In the rows, 128 means zero.
Named turns come first, each shown by rows before and after it. Which turns, in which order, take the first row of each pair that follows to the second? Write the first one first, as in the answered first pair.
N:
[142 135 111 100 125 118 124 145 135 110 117 127 118 131 117  95 124  96
 131 134 113 109] |-> [132 140 115 107 124 124 116 141 126 120 109 128 105 131 123  95 123 100
 120 142 115 107]
[147 110 176 134 142 161 121 120  89 129 130 109 106 127 154 124 135 118
 156 129 178 129] |-> [122 140 159 158 130 157 102 114  78 149 114 122 107 133 154 161 129 125
 115 136 168 151]
[ 89 192 131  71 123 140 164 153  82 109 127 126  85  52  99 136 111 104
  98 141 115 108] |-> [ 92 190 125  70 122 134 169 154  93 102 131 122 100  51  90 145 116 106
  96 136 112 116]
[136 126 121 135 115 131 128 127 163 151 141 151 144 129 129 118  98 134
 144 118 135 145] |-> [134 122 125 133 114 135 128 127 160 152 137 150 139 124 134 108  97 134
 148 119 139 139]
L:
[138 115 124 170 106 130 112 113 114 133 131 172  93 128 139 125 122 145
 127 125 133 159] |-> [162 122 115 127 122 119 115 142  95 104 123 157  97 124 117  98 132 131
 103 128 101 132]
[138  96 150 143 131 155 132 125 119 126 138 127 104 126 133  87 120 121
 167 111 170 112] |-> [131  90 150 142 128 151 123 121 115 131 130 140  92 124 136  76 115 122
 149 116 154 109]
[115 170 120  91 145 150 168 151 135  94 101 116 129 105 138 110 129 135
  86 179  86 109] |-> [114 173 130 113 150 167 187 134 155  87 117  96 154 101 136 158 130 146
 141 167 138 140]
[153  94 141  91 145 141 174 162 135  93 168 104 168 104 115  99 148 109
 175 125 120  85] |-> [110  83 154 162 121 165 167 115 165 148 173 135 152 109 148 134 128 130
 202 124 161 131]
R:
[116 174  90 150 112 138 142 122 127 119 155 108 108 125 118 166 113 101
  67 109 141 184] |-> [115 173  91 153 113 141 138 123 123 121 152 107 107 124 122 166 113 103
  68 111 140 185]
[136 153 104 138 136 124 111 126 121 102 130 121 159 156 102 183 126 132
 134 111 146 171] |-> [ 98 168 120 154 129 130  94 124  98 135 101 138 121 146 129 172 119 138
 101 146 131 157]
[117 167 164 148 122 143 124 135 105 137 108 133 125 134 132 148  93 130
 120 124 137 144] |-> [141 142 131 133 110 118 127 150 123 129 117 148 141 154 103 125  90 124
 102  96 109 150]
[123 155 160 112 163 133 129 159 113 119 148 115 112  85 119  87 187 142
 111 145  62  96] |-> [147 143 144 102 165 128 145 161 132  97 170 106 135  90  96  99 192 136
 144 122  73 106]
C:
[133 135 100 121 118 122 145 142 113 102  88 131 157  95 112 147 106 126
  88 159  87 151] |-> [141 105 113 130 118 136 176 130 152  98 112 127 172  88 118 142 109 129
 145 146 110 158]
[147 125 122 126 122 134 109 118 100 115 126 127 103 147 136 109 111 121
  93 122 126 120] |-> [157 132 119  99 135 129 135 136 114 100 138 105 124 129 125 115 130 118
 106 133 111 105]
[130 161 107  82 142 103 155 148 121 112 128 102 155 115 101 144 143 122
 120 129 106 119] |-> [134 105 124 120 129 127 166 118 163 130 150 116 155 121 119 132 132 131
 185 109 151 142]
X:
[ 94 155 130 109 160 141 151 149 131 134 140 101 147  89 136 154 151 140
 137 171 110 107] |-> [ 96 172 136 121 159 146 128 143 106 140 129  99 135  99 136 161 143 134
 121 171 121 113]
[107 116 127 110 131 129 146  97 156 138 136 164 110 117 125 103  96 144
 105 140 115 130] |-> [120 133 137 107 138 131 118  97 115 125 117 151  90 132 121 104  94 131
  90 132 129 129]
[107  90 156 145 127 126 161 109 155 167 121 138 129 109 169 122 141 128
 154 122 137 125] |-> [129 125 161 146 140 132 112 107  85 152  91 119  99 136 171 130 135 114
 125 112 160 123]
[ 94 155 133 129 126 120 129 135 110 158 105 167 115 113 165 131 135 159
  89 167  78 120] |-> [145 154 136  85 151 116 117 155  77 111 103 142 117 124 137 106 144 135
  91 149  88  95]
Pairs:
(2 to 3 turns a pair)
[110 141 155 123 154 151  94 122  78 112 100 112  75 154 150  72 104 122
 110 154 119  93] |-> [ 93 117 153 123 155 147 180 120 180 114 154 108 145 109 138 110 125 143
 193 159 118 115] => L, X
[112 135 131 159 125 152  93 142  99 158 128 136  96 147 153 122 105 115
 103 137 126 149] |-> [130 130 134 116 149 148 159 162 150 123 163 100 148 105 134 132 128 114
 165 144 123 133] => C, C
[100 139 133 179 104 128 131 121 159 154 130 143 130 119 134 177 110 141
 133 140 143 175] |-> [120 147 147 117 138 126 175 158 161 120 137 106 149  79 121 152 134 128
 145 167 109 121] => L, C, R
[120 171 113 111 137 116 193 128 179 116 156  85 193  98 109 197 162 138
 160 148 136 148] |-> [137 199  76  92 127  88 136 143 115 106 121 101 175 137  86 187 156 127
  69 126 101 151] => X, R, L
[109 165 124 132 123 133  97 115  95 135 121 146  91 115 153 121 118 139
  49 140  90 107] |-> [110 114 145 174 105 156  97  84 128 153 136 166  85 123 171 112 101 148
 108 120 134 128] => C, C, C
[139  89 108 138 108 125 133 122 163 133 145 161 134 158 119 110 117 133
 136 101 133 142] |-> [140 155 100 108 125 114 113 147 114 113 117 137 132 155 107 134 132 124
  74 122 110 127] => X, C
[133 134 115 128 118 127 117 106 115 129 116 141 118 138 130 137 118 126
 110 116 130 125] |-> [120 120 110 128 111 124 138 108 146 135 128 148 130 127 133 139 117 130
 122 123 119 125] => X, X
[136 116 146 124 139 141 137 131 125 124 125 109 128 112 148 111 133 124
 146 140 136 105] |-> [114 121 127 128 128 125 135 131 133 138 120 132 126 115 149 109 128 128
 109 150 102 109] => R, X, C
[148 105 169 118 145 154 109 144  99 109 119 103  80 136 139  94 122 114
 148 130 172  99] |-> [119 116 153 112 138 133 105 160  99 123 103 123  78 130 145  81 122 123
  97 153 124  84] => X, X, L
[180 109  97 120 137 125 122 112  91 116 157  97 146 166 120 178 142 133
 154  72 182 162] |-> [162  92 137 135 142 154  97 105  61 144 136 105  89 161 156 133 127 133
 150  97 188 126] => N, N
[113 110 162 106 109 128 141  99 153 130 142 135 150 120 169 138 153 126
 184 125 158 125] |-> [132 128 163  63 128 121 129 124 114 101 124 114 137 113 160 109 160 112
 147 137 130  84] => N, L, L
[120 132  96 129 137 141 151 123 174 140 131 118 152 115 113 186 139 142
 157 121 145 148] |-> [131 108  93 141 130 146 135 112 171 138 137 127 143 130 117 169 130 138
 166 100 159 149] => C, N
[111 182 125 112 140 144 127 127 116 115 125 115 117 126 120 166 143 125
  94 163 118 122] |-> [147 125 131 102 144 149 158 125 156  94 159 109 142 124 105 145 151 117
 169 128 151 123] => R, L, N
[176 106 115 108 132 123 104 142 104  97 118 131 121 152 108  89 124 110
 122  84 135 113] |-> [179 124 130 118 136 140 102 130 100  94 122 115 130 150 109 123 125 115
 152  84 172 125] => N, L
[172 113 132 117 111 134 105 128 116 104 131  99 132 132 126 102 141 125
 129  93 153 128] |-> [140  98 152 142  96 142 103 121 126 139 129 126 107 126 156  83 127 133
 126 114 143 123] => R, X, C
[129 129 137  90 122 139 123 157 117 154  87 134  94 122 128  68 123 127
  89 167  99  81] |-> [177  76 130 124 109 155 121 123 148 141 121 137 120 158 115  88 108 127
 170  97 182 141] => R, C
[131 154 144 134 139 147 127 118 101 118 117 107 129 124 133 136 130 120
 131 143 154 132] |-> [110 125 114 141 113 120 128 126 126 146 118 147 129 136 135 114 116 129
  91 136 100 136] => R, X, X
